In the data rows, 500 means zero.
Here are some points, one per row:
414,496,455,389,425,648,546,524,337,674,501,560,501,545,398,395,340,332,474,579,359,567,458,499,391,467,466,444,476,314,641,508,612,552,563,699,519,457,581,422,509,644,389,582,433,549,461,559
351,346,588,353,385,613,533,357,498,531,528,711,602,570,488,398,394,394,488,622,394,718,467,549,474,484,397,466,259,487,648,440,379,565,535,598,377,336,558,307,586,512,570,294,502,530,430,424
519,652,521,685,663,513,471,447,534,452,603,501,599,430,618,689,646,519,316,572,564,478,490,481,480,471,587,452,285,534,665,463,521,343,441,481,635,547,388,318,364,589,547,408,548,633,474,564
478,374,399,447,610,145,406,830,512,205,577,225,608,622,238,348,517,423,865,312,748,538,648,214,408,743,109,630,649,463,389,573,247,397,528,542,596,756,419,605,999,339,521,239,652,487,523,310
488,499,557,363,496,597,477,540,412,676,544,473,443,475,411,512,482,469,570,540,428,525,562,551,488,462,404,401,488,414,616,390,472,538,578,615,503,569,623,511,519,593,487,551,548,564,412,618
314,674,377,546,349,764,372,531,498,577,275,327,619,303,730,646,633,723,461,530,461,800,773,713,483,377,624,374,705,600,590,401,595,719,516,597,859,342,384,503,459,457,381,639,655,470,591,678
720,519,534,340,500,500,563,669,545,496,630,408,244,395,562,438,354,358,420,498,466,181,459,575,597,559,713,442,518,295,423,575,576,413,553,395,297,353,413,578,397,535,441,605,608,279,629,468
584,479,168,715,700,353,584,658,426,177,599,301,528,262,446,585,637,149,613,677,750,232,675,387,556,804,513,339,41,446,570,497,638,246,356,885,563,642,311,484,412,465,772,494,535,838,480,592
476,404,683,643,318,462,565,147,672,872,486,599,461,881,271,496,602,549,430,541,357,762,401,440,422,698,304,820,458,594,489,677,654,550,587,277,532,700,585,538,393,597,516,227,231,430,421,502
567,472,133,638,580,419,469,577,558,286,526,346,688,201,623,632,757,476,615,497,761,355,605,284,579,669,522,439,330,562,486,415,516,390,366,735,535,456,405,345,332,447,766,416,469,788,528,480
329,431,606,466,584,467,379,259,190,758,346,679,494,449,358,183,482,406,430,636,385,391,409,698,220,613,305,387,630,523,523,454,422,626,295,729,283,250,670,266,774,336,462,579,437,351,610,547
304,605,600,628,316,609,390,441,311,686,355,219,661,265,951,760,456,999,513,353,352,787,706,632,361,397,778,202,795,871,274,490,744,817,659,612,764,364,303,233,228,450,734,498,730,888,473,727
479,442,467,591,270,498,572,327,510,623,488,686,428,777,378,520,554,539,514,499,442,631,464,552,522,414,330,693,532,455,408,601,492,576,612,377,549,656,607,663,383,447,392,509,385,309,496,424
428,689,503,594,494,534,450,541,518,464,423,593,509,316,493,656,703,569,295,658,539,444,505,690,590,513,531,411,361,449,632,442,506,503,407,487,530,474,497,551,425,431,434,656,581,433,581,649
405,406,531,577,314,398,660,265,540,623,485,608,436,899,291,587,527,477,551,382,505,836,470,369,569,534,250,828,543,465,233,648,504,649,579,356,483,639,606,728,426,503,444,399,383,355,407,390
696,672,511,581,553,498,490,653,407,401,623,804,559,131,475,835,638,541,250,713,397,0,559,492,680,607,591,434,490,361,588,443,698,619,446,480,467,752,724,743,642,540,292,682,565,389,323,707
395,580,493,508,465,598,452,528,396,555,384,384,546,289,654,544,440,688,515,439,420,584,564,538,401,417,586,385,652,595,452,489,637,618,610,595,573,389,400,367,435,557,598,483,608,723,454,611
461,412,582,552,450,457,592,353,651,537,467,712,397,700,397,421,550,548,529,539,633,653,492,277,551,479,293,784,528,486,296,597,552,510,595,296,449,602,511,559,290,496,361,344,396,395,417,321
524,413,582,565,409,464,465,339,628,470,636,585,495,634,503,564,478,566,419,505,501,619,398,454,577,439,501,652,336,499,446,515,433,424,533,339,503,551,603,508,366,465,475,470,439,410,496,421
658,634,541,329,495,434,602,737,502,542,566,451,278,318,414,472,426,369,480,430,551,149,559,645,594,449,692,381,650,393,571,517,569,457,565,457,299,353,391,580,409,610,439,573,497,253,689,366
595,361,563,647,521,600,430,355,564,362,651,523,593,538,627,574,581,666,436,465,520,788,467,481,555,265,649,528,457,708,488,434,394,408,527,447,561,467,568,478,321,531,540,459,484,641,550,459
406,468,503,376,476,571,410,356,368,737,458,654,540,527,487,344,451,375,314,568,390,451,316,541,348,409,469,425,513,484,640,424,386,568,511,553,433,360,609,259,670,526,405,467,481,361,499,564
533,472,694,639,419,646,482,468,701,345,435,477,439,600,476,702,525,492,498,440,497,344,574,542,382,542,695,545,250,590,484,442,399,218,363,504,441,726,428,555,330,488,523,635,589,742,501,663
426,448,451,366,502,627,506,531,402,589,493,560,463,506,443,375,422,329,464,512,383,498,484,498,418,458,457,475,501,399,626,446,583,623,546,696,472,453,591,470,537,648,397,482,443,600,414,534
895,602,351,284,769,381,556,883,540,409,538,365,297,319,714,183,346,205,587,315,487,78,482,544,593,417,951,282,613,532,800,730,554,490,447,312,358,232,454,641,388,586,624,748,443,432,722,446
451,654,554,598,441,523,434,471,545,439,535,620,522,407,510,709,557,671,289,640,527,529,375,684,532,376,534,501,310,491,631,379,420,505,452,353,520,506,542,519,406,483,467,601,597,487,496,573
453,485,589,481,447,536,459,372,575,433,546,568,633,552,640,609,485,747,460,476,509,650,382,552,471,279,625,560,460,620,500,439,406,443,524,270,548,467,556,430,377,515,493,512,501,557,474,495
257,480,394,342,473,646,479,478,314,671,433,551,583,574,431,307,457,305,396,509,349,548,387,574,389,420,447,458,586,449,673,427,493,611,483,721,547,490,594,305,552,538,501,459,489,661,441,620
412,566,532,477,462,544,431,526,368,556,455,479,589,440,580,473,486,632,466,459,442,580,486,527,362,409,554,423,548,622,480,399,563,564,567,623,583,476,464,299,523,544,532,535,539,691,457,535
557,517,513,474,574,385,493,493,531,381,415,428,433,674,424,331,528,462,809,395,714,520,598,372,600,660,302,662,585,395,314,615,454,394,434,481,495,600,559,556,675,441,515,451,428,453,462,413
530,386,550,544,360,393,591,321,564,656,495,622,425,851,279,465,432,488,633,398,443,691,518,307,471,620,213,794,583,430,278,680,559,559,620,405,479,693,646,700,375,452,458,321,303,395,385,405
521,305,407,491,531,407,586,578,506,377,464,318,607,656,559,351,428,414,624,453,519,308,606,229,622,507,251,527,719,436,229,482,258,293,470,488,371,637,477,577,886,413,384,594,468,474,671,330
758,638,465,212,703,454,548,612,550,570,452,432,380,257,571,252,334,398,560,421,508,169,290,600,502,418,723,246,572,540,674,695,636,552,400,335,406,286,385,441,430,534,492,750,512,348,602,565
426,369,417,509,613,199,450,862,496,173,471,262,604,599,270,304,445,531,840,311,727,598,682,351,494,743,173,652,693,578,401,587,215,319,472,472,531,657,336,606,999,269,502,337,680,571,521,265
399,407,513,704,740,439,368,625,547,333,413,131,622,589,598,376,444,658,747,331,700,729,694,292,708,504,355,512,931,601,193,543,423,450,410,615,490,464,490,589,809,524,520,452,638,489,412,353
636,634,691,357,542,632,722,570,507,545,595,511,258,465,583,485,310,485,448,580,515,365,360,605,469,507,733,533,382,421,524,336,625,494,546,424,307,375,553,541,529,467,649,472,434,245,578,582
622,384,413,553,516,513,487,474,526,328,687,540,657,537,605,659,525,526,380,571,497,582,282,495,525,420,797,457,104,573,579,357,414,413,460,359,594,423,472,464,146,622,560,429,462,781,443,404
470,644,455,541,586,557,561,486,567,353,327,577,415,305,518,763,648,432,297,696,258,361,515,785,577,468,573,295,482,477,653,347,426,650,393,612,587,473,317,577,517,424,407,588,417,367,501,574
564,594,516,352,517,513,462,509,582,625,606,581,364,492,488,444,431,456,462,485,481,337,452,522,538,508,593,490,549,368,494,632,572,441,504,431,375,483,453,596,504,453,452,594,492,250,516,493
498,389,594,543,433,462,508,305,601,513,488,629,482,651,498,614,547,552,542,452,520,627,385,458,500,474,407,672,434,478,401,471,457,494,545,349,588,548,526,589,380,527,559,468,400,383,458,369
Along one direction, these points spread out more than along any other. Take the direction at right angles to it along which they spread out most. Then take the direction at right angles to both along which they spread out most. Go by this last direction. For each point below, how far along it does it lie, from 0 to 99? 50 is the average, and the first point above lies past it. One standard deviation of the points above along it is 16.
476,404,683,643,318,462,565,147,672,872,486,599,461,881,271,496,602,549,430,541,357,762,401,440,422,698,304,820,458,594,489,677,654,550,587,277,532,700,585,538,393,597,516,227,231,430,421,502 62
426,448,451,366,502,627,506,531,402,589,493,560,463,506,443,375,422,329,464,512,383,498,484,498,418,458,457,475,501,399,626,446,583,623,546,696,472,453,591,470,537,648,397,482,443,600,414,534 57
524,413,582,565,409,464,465,339,628,470,636,585,495,634,503,564,478,566,419,505,501,619,398,454,577,439,501,652,336,499,446,515,433,424,533,339,503,551,603,508,366,465,475,470,439,410,496,421 56
395,580,493,508,465,598,452,528,396,555,384,384,546,289,654,544,440,688,515,439,420,584,564,538,401,417,586,385,652,595,452,489,637,618,610,595,573,389,400,367,435,557,598,483,608,723,454,611 30
406,468,503,376,476,571,410,356,368,737,458,654,540,527,487,344,451,375,314,568,390,451,316,541,348,409,469,425,513,484,640,424,386,568,511,553,433,360,609,259,670,526,405,467,481,361,499,564 63
584,479,168,715,700,353,584,658,426,177,599,301,528,262,446,585,637,149,613,677,750,232,675,387,556,804,513,339,41,446,570,497,638,246,356,885,563,642,311,484,412,465,772,494,535,838,480,592 32
567,472,133,638,580,419,469,577,558,286,526,346,688,201,623,632,757,476,615,497,761,355,605,284,579,669,522,439,330,562,486,415,516,390,366,735,535,456,405,345,332,447,766,416,469,788,528,480 24
519,652,521,685,663,513,471,447,534,452,603,501,599,430,618,689,646,519,316,572,564,478,490,481,480,471,587,452,285,534,665,463,521,343,441,481,635,547,388,318,364,589,547,408,548,633,474,564 39
533,472,694,639,419,646,482,468,701,345,435,477,439,600,476,702,525,492,498,440,497,344,574,542,382,542,695,545,250,590,484,442,399,218,363,504,441,726,428,555,330,488,523,635,589,742,501,663 44
622,384,413,553,516,513,487,474,526,328,687,540,657,537,605,659,525,526,380,571,497,582,282,495,525,420,797,457,104,573,579,357,414,413,460,359,594,423,472,464,146,622,560,429,462,781,443,404 43
